128 stands for zero in the data rows.
Some points, one per row:
[078,144,145,146,130,164,154,105,154,160,122,141,099,112,123,144,100,104,133,127,101,143,084,133]
[132,098,165,064,080,173,059,129,094,118,140,160,111,139,117,127,115,119,160,153,177,146,123,170]
[085,130,116,148,123,041,152,161,131,150,111,107,138,133,135,105,133,143,117,111,124,117,152,143]
[100,133,112,148,128,153,185,104,128,139,135,132,123,146,126,138,108,117,136,115,138,154,118,165]
[156,221,176,152,133,091,153,099,165,124,107,091,174,090,127,091,096,162,113,116,143,125,156,088]
[180,170,144,101,138,112,105,146,138,130,077,092,154,117,130,087,089,156,107,129,104,076,104,117]
[129,094,137,108,098,129,145,147,082,117,113,132,102,151,128,147,143,140,131,149,107,142,135,127]
[118,065,024,096,061,150,079,146,082,158,199,175,110,166,116,165,115,145,147,158,139,122,171,156]
[129,170,142,191,159,175,140,108,156,140,146,133,088,134,188,152,071,127,067,083,093,157,141,166]
[133,140,118,137,173,075,134,119,128,127,138,060,155,104,166,096,153,113,138,109,133,134,060,090]
[173,091,151,147,144,062,137,160,146,150,131,114,164,127,103,139,183,104,132,123,127,095,123,124]
[117,152,109,161,167,109,173,096,197,172,128,034,116,153,133,142,113,180,152,084,132,149,161,155]
[131,064,133,069,039,160,049,184,071,062,089,205,103,161,136,148,186,090,221,203,124,166,065,217]
[099,155,154,199,174,142,145,101,182,135,175,137,101,019,108,080,109,112,120,093,133,177,136,090]
[130,147,118,147,184,150,163,116,111,181,138,113,108,136,128,122,123,150,128,100,103,141,159,090]
[141,196,141,135,177,070,179,110,112,153,094,048,171,088,168,095,135,177,128,130,128,080,124,000]
[128,148,166,068,141,134,097,127,071,127,121,130,157,156,138,107,136,111,137,108,118,176,102,097]
[152,167,171,167,189,166,157,104,136,158,139,097,112,134,153,110,129,180,103,085,109,128,130,108]
[149,108,126,107,102,135,110,138,091,118,149,161,117,106,148,146,127,115,133,137,116,113,128,120]
[161,162,151,089,125,118,140,161,076,115,083,091,145,131,036,131,164,123,110,168,093,079,052,104]
[162,163,118,117,193,163,087,110,097,154,108,099,118,079,138,114,069,135,126,094,108,126,135,113]
[111,163,129,129,157,128,155,037,109,120,122,094,098,146,125,155,139,125,136,118,104,140,128,136]
[111,117,109,088,084,136,137,139,089,116,132,124,143,168,129,126,120,061,122,165,153,111,107,163]
[098,034,125,081,046,115,069,163,152,106,140,207,147,159,125,134,130,057,144,183,178,122,102,166]
[158,172,121,124,063,149,124,137,093,100,198,157,114,122,106,135,091,133,114,086,132,136,145,117]
[201,160,126,083,118,166,103,149,083,128,145,127,157,079,090,140,058,126,172,107,124,099,106,093]
[101,101,164,089,082,133,118,188,064,106,109,131,124,139,119,183,136,100,140,163,136,124,117,169]
[140,092,141,129,150,087,182,151,140,144,128,122,116,093,125,070,091,141,122,099,090,095,135,060]
[130,118,107,086,132,119,059,151,084,154,119,121,165,123,105,107,094,102,142,131,127,105,107,137]
[087,079,112,118,038,114,118,155,111,102,162,161,107,170,126,168,184,087,114,180,109,181,117,203]
[162,133,105,108,220,124,164,137,107,182,101,072,155,076,134,127,143,186,229,121,107,053,150,056]
[131,101,133,205,164,135,144,122,157,189,162,136,109,123,125,147,118,158,118,089,108,059,172,158]
[118,135,127,137,167,096,147,088,172,144,117,095,116,107,147,102,123,148,116,093,132,133,118,120]
[132,119,101,140,150,175,141,096,187,129,100,160,120,138,145,115,173,121,113,134,178,142,121,163]
[143,158,071,177,135,074,153,120,126,151,095,084,161,120,133,097,163,102,186,095,124,133,097,118]
[137,080,149,174,122,156,120,115,128,151,116,137,193,146,086,131,150,124,121,137,121,119,083,166]
[131,161,121,140,120,171,122,128,133,139,209,131,111,155,147,097,094,160,104,102,124,116,149,126]
[097,144,121,197,154,079,175,102,182,080,172,142,115,098,145,096,098,133,085,089,124,159,153,133]
[127,157,133,217,189,140,197,061,186,176,037,020,155,116,143,119,145,207,137,043,090,101,146,091]
[169,130,144,102,132,109,117,137,060,108,117,130,208,095,115,105,131,108,149,160,145,107,091,099]
[175,168,086,139,175,144,134,071,134,162,200,084,081,127,102,152,045,255,077,086,105,152,171,131]
[166,104,154,056,107,108,094,194,093,068,110,102,206,157,092,129,123,079,180,201,237,078,096,121]
[117,163,153,217,133,155,138,118,137,113,118,145,090,130,089,142,119,182,084,120,128,127,140,108]
[138,131,124,115,115,119,147,153,146,101,116,161,096,121,106,118,181,087,116,177,137,142,154,162]
[114,112,090,104,079,085,135,142,136,098,121,142,170,146,122,115,162,085,100,156,158,161,102,098]
[079,149,132,170,172,129,118,100,152,133,168,130,090,149,115,128,112,123,126,106,099,146,138,126]
[082,164,089,172,128,136,124,127,173,147,173,137,142,132,092,103,135,150,119,117,137,118,110,105]
[118,125,157,178,128,181,108,133,163,077,174,158,070,125,119,122,066,120,123,126,158,154,137,143]
[132,150,110,151,131,116,188,094,155,103,125,079,134,118,120,104,121,148,133,117,138,130,132,080]
[114,157,111,129,154,116,145,138,157,161,091,127,137,132,046,103,124,110,095,132,116,103,181,122]
[112,126,091,045,145,162,159,121,106,174,103,101,143,172,129,136,122,130,112,153,155,099,117,127]
[131,113,110,130,096,131,144,163,071,093,116,153,154,120,119,165,146,126,121,175,158,126,114,146]
[107,136,107,130,179,130,189,120,152,186,138,110,136,123,152,097,158,115,135,079,076,133,120,139]
[114,103,134,095,118,115,082,151,126,084,113,147,116,142,142,122,126,133,140,149,171,135,149,138]
[149,149,192,028,073,089,097,200,056,081,114,140,129,137,085,132,153,077,170,174,127,091,090,131]
[055,081,109,132,048,135,096,148,130,066,135,197,088,153,121,133,098,063,101,187,122,158,126,123]
[124,131,106,154,144,120,121,157,149,179,146,118,108,122,162,139,033,176,117,086,158,144,137,119]
[149,126,131,154,164,147,146,059,173,139,155,115,085,107,153,153,090,141,079,074,122,134,121,091]
[165,141,143,169,153,085,153,106,121,144,116,083,145,098,146,115,147,153,096,109,147,101,114,109]
[169,140,151,059,063,167,082,186,071,066,116,114,124,143,078,087,140,093,176,195,143,097,108,125]
[157,176,153,154,173,063,231,103,137,117,134,072,189,133,120,105,117,126,128,088,128,092,125,095]
[110,100,143,118,071,105,140,104,127,095,116,130,120,137,133,149,115,089,133,169,126,121,119,192]
[161,206,095,120,161,154,072,138,100,123,160,129,103,127,102,119,139,164,179,121,140,090,131,102]
Then 10 other points, each followed by its number:
[087,055,108,138,087,115,073,146,160,112,142,142,141,126,080,105,113,153,100,179,156,127,138,115] 0
[139,174,128,154,154,158,110,112,119,159,121,104,126,157,136,090,099,185,120,121,144,158,176,093] 1
[127,085,119,106,100,126,090,152,095,148,140,152,119,161,116,125,132,139,128,220,132,154,139,158] 2
[155,132,112,156,157,131,140,104,048,156,112,059,139,125,170,115,124,173,116,081,121,107,114,119] 3
[132,126,144,105,050,138,088,124,121,149,150,146,140,116,134,116,142,169,090,136,077,096,148,124] 4
[173,147,129,106,177,117,128,194,113,122,092,114,123,117,121,104,138,130,179,117,095,107,115,092] 5
[114,075,057,102,148,112,139,111,088,141,110,076,157,108,120,137,146,154,129,092,123,144,139,108] 6
[126,109,123,113,166,084,162,119,140,161,085,094,190,123,144,105,149,118,089,088,182,156,195,145] 7
[138,154,131,173,189,130,143,120,133,160,113,132,145,126,131,134,065,155,117,056,120,125,166,132] 8
[169,138,137,063,167,109,111,175,075,112,122,132,172,154,129,146,092,125,118,163,086,000,109,075] 9
Which of these numbered points is nearest to each point below, looking only along the 5 directions in which the first points spread most? Its number follows each.
[150,103,152,113,093,148,120,165,133,131,156,165,115,132,103,123,115,164,133,097,124,090,137,158] > 4
[158,146,148,131,193,105,185,140,078,170,102,075,176,126,143,150,177,181,117,085,104,099,136,108] > 3
[124,124,150,104,046,083,124,162,153,091,155,165,120,174,098,103,117,140,110,148,203,133,129,109] > 0
[067,176,125,115,154,147,111,112,160,189,168,148,045,127,146,138,130,133,169,215,085,109,095,151] > 4
[133,102,096,162,152,053,171,092,181,163,078,130,185,124,103,133,126,147,103,103,065,166,136,045] > 7
[129,105,138,126,196,111,122,127,134,119,144,174,129,146,160,139,134,090,101,152,117,131,124,154] > 4
[108,046,108,077,056,134,085,155,080,105,122,172,066,180,122,138,145,114,142,159,140,138,119,188] > 2
[144,104,127,117,091,114,107,166,137,103,159,152,106,180,113,161,200,118,178,151,128,143,134,142] > 2
[136,091,124,065,053,089,120,183,076,112,120,076,164,124,217,174,048,091,217,187,134,099,108,071] > 9
[123,115,109,192,179,158,152,064,229,173,128,119,112,111,149,099,112,160,111,069,142,148,137,094] > 8
[102,119,133,144,141,153,140,146,158,111,130,145,119,100,131,082,128,102,103,119,140,151,123,120] > 4
[130,156,114,221,187,081,180,101,154,155,105,107,153,127,116,130,172,134,111,081,121,132,110,132] > 7
[090,123,129,070,085,185,058,203,094,043,155,191,132,223,104,130,137,051,113,221,135,111,091,175] > 2
[124,139,158,136,130,193,086,099,128,128,140,161,124,127,153,099,094,129,083,134,172,160,161,104] > 4
[111,127,131,104,080,160,107,129,069,124,157,158,117,128,125,182,144,089,131,206,137,115,120,163] > 2
[130,147,128,143,101,160,139,127,132,097,150,188,120,136,116,115,022,164,123,114,140,152,090,139] > 4
[163,148,166,073,113,144,099,165,055,089,104,158,131,116,123,103,141,081,175,192,156,073,095,061] > 9
[158,076,000,080,107,106,136,135,176,157,098,140,117,129,135,213,149,145,135,105,108,117,123,147] > 6
[151,102,150,000,100,097,128,170,103,142,129,099,157,117,167,161,130,149,152,079,145,109,168,059] > 9
[190,188,158,054,100,127,079,200,028,091,074,150,154,111,117,118,141,057,174,202,110,087,113,124] > 9
[193,196,134,141,203,118,155,091,126,162,058,103,159,106,198,108,139,169,152,092,109,084,097,131] > 3
[115,080,126,120,070,126,124,222,185,121,166,157,099,147,101,163,099,143,093,166,167,120,114,155] > 0
Here are 10 other points, each followed by its number:
[096,136,151,149,125,128,140,115,155,111,186,092,125,122,114,123,125,157,116,089,102,160,138,120] 0
[135,170,091,125,106,078,169,173,149,135,115,055,155,128,139,104,133,105,161,113,124,127,095,122] 1
[191,155,140,053,120,111,037,233,060,096,092,111,162,103,098,128,171,113,188,201,120,082,071,098] 2
[133,160,133,174,179,114,119,090,176,154,159,116,076,107,179,147,125,169,105,076,139,148,176,143] 3
[082,121,120,092,057,161,000,187,105,043,140,185,148,163,116,071,088,090,118,186,178,161,136,109] 4
[127,135,118,166,156,123,163,103,195,158,138,112,128,125,151,132,123,133,108,079,129,131,129,115] 5
[137,108,154,097,100,066,143,112,164,132,116,019,149,134,113,092,125,255,116,151,117,113,137,141] 6
[128,137,238,172,096,157,116,152,141,090,136,148,095,137,112,147,120,097,122,159,141,154,137,133] 7
[098,073,136,141,103,142,154,134,136,173,157,139,078,165,108,148,122,184,144,088,162,156,179,124] 8
[138,156,128,152,157,100,171,124,121,198,103,099,146,122,096,230,152,126,147,114,117,116,052,131] 9
The same question for these:
[159,147,101,120,087,156,128,091,211,144,128,147,087,011,132,157,073,153,128,116,144,147,142,123] > 0
[119,083,118,114,050,144,068,150,137,160,146,112,051,133,107,151,111,187,126,116,134,112,200,150] > 8
[111,089,099,216,133,090,131,075,166,152,127,122,124,130,134,158,178,158,103,054,140,126,170,116] > 5
[082,090,115,104,115,152,144,131,151,131,171,109,101,176,116,187,122,144,116,104,144,176,156,173] > 8
[127,158,110,164,138,141,128,105,175,100,152,149,126,083,103,129,092,149,059,108,159,137,134,143] > 0
[101,071,143,104,051,184,066,137,113,133,199,172,092,175,123,185,098,183,108,124,107,087,183,169] > 8
[140,125,084,204,152,111,142,078,154,169,105,104,123,136,161,139,092,139,108,087,141,151,112,098] > 5
[130,155,147,183,193,151,184,092,176,147,147,119,099,174,151,116,073,181,069,181,106,171,180,162] > 3
[157,182,143,013,112,116,109,160,063,104,129,101,187,111,105,101,189,125,181,125,098,083,064,133] > 2
[120,134,135,161,132,098,158,093,164,179,147,091,102,136,147,173,180,178,128,082,255,153,187,124] > 5
[066,089,098,155,094,135,070,128,129,138,146,160,090,157,148,140,134,102,129,154,117,165,116,167] > 8
[090,070,128,129,048,112,127,107,177,144,155,126,103,161,101,140,125,142,142,233,158,164,147,160] > 8
[153,153,114,110,156,102,113,107,144,165,119,089,151,126,165,117,135,149,153,111,147,083,160,109] > 6
[168,094,130,151,184,080,113,134,150,169,096,061,180,105,163,097,128,173,117,105,117,075,209,116] > 6
[147,120,150,026,112,135,109,136,092,132,027,145,139,112,084,158,129,127,157,133,108,071,123,118] > 2
[091,043,154,110,038,126,072,183,129,095,145,188,087,186,086,144,156,073,147,214,196,157,135,128] > 4
[139,112,131,136,136,101,255,112,143,140,137,149,094,141,137,137,135,163,120,079,132,148,117,126] > 5
[147,088,156,173,176,146,115,103,222,166,187,114,090,110,119,122,102,167,121,112,141,149,137,102] > 3
[118,155,131,126,133,122,114,113,213,089,143,189,133,132,139,117,097,127,102,117,139,125,119,124] > 0
[103,105,076,173,198,095,162,115,194,203,127,130,160,130,145,159,180,125,119,102,013,127,167,171] > 5
[151,162,172,100,132,123,141,125,044,124,095,113,197,115,125,114,151,092,194,221,085,088,122,114] > 2
[177,140,140,114,184,129,198,104,079,166,117,091,114,122,143,160,161,131,129,130,093,106,130,140] > 9
